[[125 124 134 128 124 125 131 121 131 122 121 132 128 119]
 [127 133 137 137 121 129 131 123 131 125 118 128 137 127]
 [125 123 128 127 131 122 129 133 123 128 131 131 123 123]
 [125 131 146 134 128 127 131 127 131 127 131 128 124 116]
 [130 126 149 134 124 129 128 125 128 127 124 131 142 125]
 [131 130 134 124 128 125 131 130 128 132 130 130 121 127]
 [128 128 110 119 135 124 126 131 128 126 134 126 127 134]] yields 131

[[121 129 131 131 120 130 129]
 [133 137 134 129  98 130 127]
 [128 133 132 130 110 130 126]
 [113 125 130 132 133 130 132]
 [118 127 130 132 126 131 127]
 [115 127 130 132 129 130 131]
 [129 135 133 129 106 130 128]
 [121 129 131 131 121 131 127]
 [130 135 133 129 106 130 127]
 [130 135 133 130 106 130 128]
 [131 136 133 129 103 130 127]
 [131 135 133 130 104 130 126]] yields 131

[[113 126 109 124 125 123 135 120 145 145 133]
 [118 122 118 124 128 135 120 118 154 128 135]
 [108 124 127 124 123 123 135 123 148 135 138]
 [132 114 124 128 125 111 144 126 146 135 149]
 [113 126 115 130 126 123 132 115 154 145 135]
 [123 124 109 126 126 126 132 118 149 140 135]] yields 113

[[153 111 109 152 157 157]
 [146 110 110 147 142 143]
 [143 116 116 143 145 144]
 [114 145 145 113 115 115]
 [135 121 120 134 138 138]
 [143 113 113 143 139 140]
 [134 119 118 134 133 133]
 [128 126 126 128 128 128]
 [127 125 125 128 127 127]
 [146 110 112 147 139 140]
 [155 104 105 156 147 148]] yields 146

[[143 142 139 124 127 138 131 125 130 146 140 130 138 134]
 [125 127 128 130 121 127 129 129 135 122 122 130 135 133]
 [110 135 117 121 127 122 119 126 135 117 127 145 137 141]
 [108 114 119 151 126 114 122 131 113 107 104 115 111 113]
 [128 141 134 104 142 124 127 139 125 148 146 133 136 134]
 [125 120 128 122 121 135 120 115 124 128 127 123 118 117]
 [104 116 118 133 124 110 117 131 125 122 107 115 112 116]
 [140 135 127 102 117 138 138 105 136 132 144 141 143 126]] yields 104

[[130 129 127 102 131 130 123 128 125 127 130 124 132 127]
 [128 129 128 106 131 130 123 127 124 124 129 124 130 126]
 [131 128 126 123 128 127 123 129 129 133 130 129 131 130]
 [130 128 127 133 127 126 123 129 130 133 129 130 129 130]
 [129 129 127 101 131 130 123 128 123 123 129 123 129 127]
 [128 127 127 139 127 126 123 129 130 130 127 130 126 130]
 [129 129 128 107 130 130 123 127 126 128 130 125 132 126]
 [131 128 127 130 128 127 123 128 131 135 129 130 131 129]] yields 129

[[128 118 128 121 140 117 129 135 115 117 136]
 [133 109 130 108 150 111 130 146  99 104 142]
 [119 121 130 129 132 120 127 133 113 124 121]
 [130 131 125 128 126 132 131 124 133 130 131]
 [130 112 130 120 150 111 123 146 104 107 138]
 [129 123 127 123 137 123 127 136 120 118 133]
 [124 126 129 128 131 123 125 130 121 125 127]
 [133 129 127 122 129 131 131 129 129 125 134]
 [120 132 129 141 122 129 122 125 132 135 117]] yields 133

[[120 114 131 123 134 135 131 112 131 142 134 134 123 137 132 131]
 [124 136 117 122 133 134 133 110 123 141 119 145 128 141 146 139]
 [132 122 134 121 125 148 132 138 127 125 117 130 131 116 114 148]
 [120 124 115 124 154 135 133 119 123 142 129 142 132 119 118 146]
 [133 106 133 124 126 134 133 136 146 131 133 136 146 124 141 132]
 [145 105 134 123 129 127 133 137 147 127 126 136 147 122 130 126]
 [115 107 132 149 134 130 136 111 137 144 125 129 121 125 114 127]
 [117 118 129 121 135 131 135 110 123 128 126 130 124 148 141 129]
 [131 139 116 126 118 132 151 115 132 137 137 155 129 122 145 124]] yields 117

[[107 112 131 140 107 106]
 [141 130 103 135 106 147]
 [107 146 153 151 143 107]
 [130 114 128 120 133 144]
 [113 143 120 114 124 136]
 [107 122 153 103 147 108]
 [135 143 101 138 144 123]] yields 107
---
[[107 140 155 137 122 149 128 128 124]
 [136 128 106 126 127 123 126 126 127]
 [145 123 111 104 137 104 116 125 136]
 [136 128 107 128 123 115 129 121 122]
 [115 148 155 141 126 151 128 134 125]
 [139 121 114 142 128 118 124 132 120]
 [143 109 115 124 117 115 122 127 129]
 [128 121 125 138 127 104 127 126 134]
 [143 124 109 131 127 121 123 121 114]
 [133 128 120 140 133 121 132 132 125]] >> 143

[[150 115 109 117 135 122 114 129 149 129]
 [106 128 140 139 137 146 130 120 118 124]
 [120 135 134 137 127 145 137 121 117 123]
 [148 117 115 120 137 117 118 136 142 128]
 [146 109 115 119 130 118 119 132 135 127]
 [118 139 146 130 130 133 126 133 120 125]
 [137 119 122 122 132 123 125 130 134 125]
 [124 135 137 125 137 129 131 120 126 121]
 [113 151 146 130 123 142 126 131 115 122]
 [107 148 143 140 136 143 134 109 111 112]] >> 113

[[122 118 126 109 124 134 121 123 132 130 120 121 130 120]
 [140 122 146 124 136 130 114 127 139 125 116 113 129 126]
 [127 135 126 141 100 148 118 127 126 131 104 133 132 118]
 [101 128 135 136 132 133 149 127 129 136 109 144 138 104]
 [139 124 129 140 122 137 135 133 114 119 130 112 137 140]
 [119 102 127 130 113 135 127 129 143 135 115 135 109 124]] >> 139

[[115 115 148 121 113 112 113 147 150 111 148 113 149 116 115]
 [110 110 153 117 110 108 109 152 154 108 153 109 153 113 111]
 [133 132 118 128 133 134 133 118 117 134 118 133 118 131 132]
 [157 157 105 154 157 157 157 105 105 157 105 157 105 156 157]
 [132 132 121 129 133 133 133 122 119 134 121 133 120 131 131]
 [112 112 154 120 112 110 112 153 155 110 153 111 154 115 113]] >> 132

[[125 127 128 126 125 128]
 [139 123 110 140 148 113]
 [116 130 147 112 105 136]
 [114 132 147 110 103 142]
 [130 127 125 134 132 121]
 [123 128 128 126 126 134]
 [112 132 151 112 103 142]
 [116 133 142 119 113 141]
 [126 126 128 121 126 128]
 [133 127 121 132 134 127]] >> 126

[[118 146 121 119 107 139 115 104]
 [131 119 137 137 132 126 140 138]
 [130 115 142 142 138 120 145 141]
 [118 141 126 126 111 137 121 110]
 [132 113 144 145 138 120 148 144]] >> 118

[[128 136 129 120 136 122 131 120 128 116 119 123 131 131 133 124]
 [134 138 123 109 138 110 134 109 123 106 107 111 138 137 136 111]
 [119 115 131 136 114 136 118 136 130 138 137 136 114 116 116 136]
 [128 137 127 115 137 117 132 115 127 109 113 119 131 131 133 122]
 [130 139 122 105 139 107 136 105 121 101 104 109 134 135 137 113]] >> 128
---
array([136, 104, 117, 131]) ==> 136, 131

array([[111, 131, 118, 127, 130, 144, 100],
       [114, 126, 139, 123, 122, 142, 114],
       [121, 130, 120, 124, 133, 143, 114]]) ==> 144, 143

array([[104, 107, 131, 152, 123],
       [139, 138, 127, 116, 131],
       [148, 145, 126, 108, 133]]) ==> 152, 148

array([[118, 134, 135, 128, 122, 122],
       [126, 155, 119, 130, 151, 129]]) ==> 155, 151

array([127, 103, 116, 132, 154, 128]) ==> 154, 132

array([[128, 143, 103, 135, 128, 129, 131],
       [132, 140, 123, 130, 129, 129, 129],
       [132, 135, 123, 131, 128, 130, 129]]) ==> 143, 140

array([145, 106, 150, 141, 103, 146]) ==> 150, 146
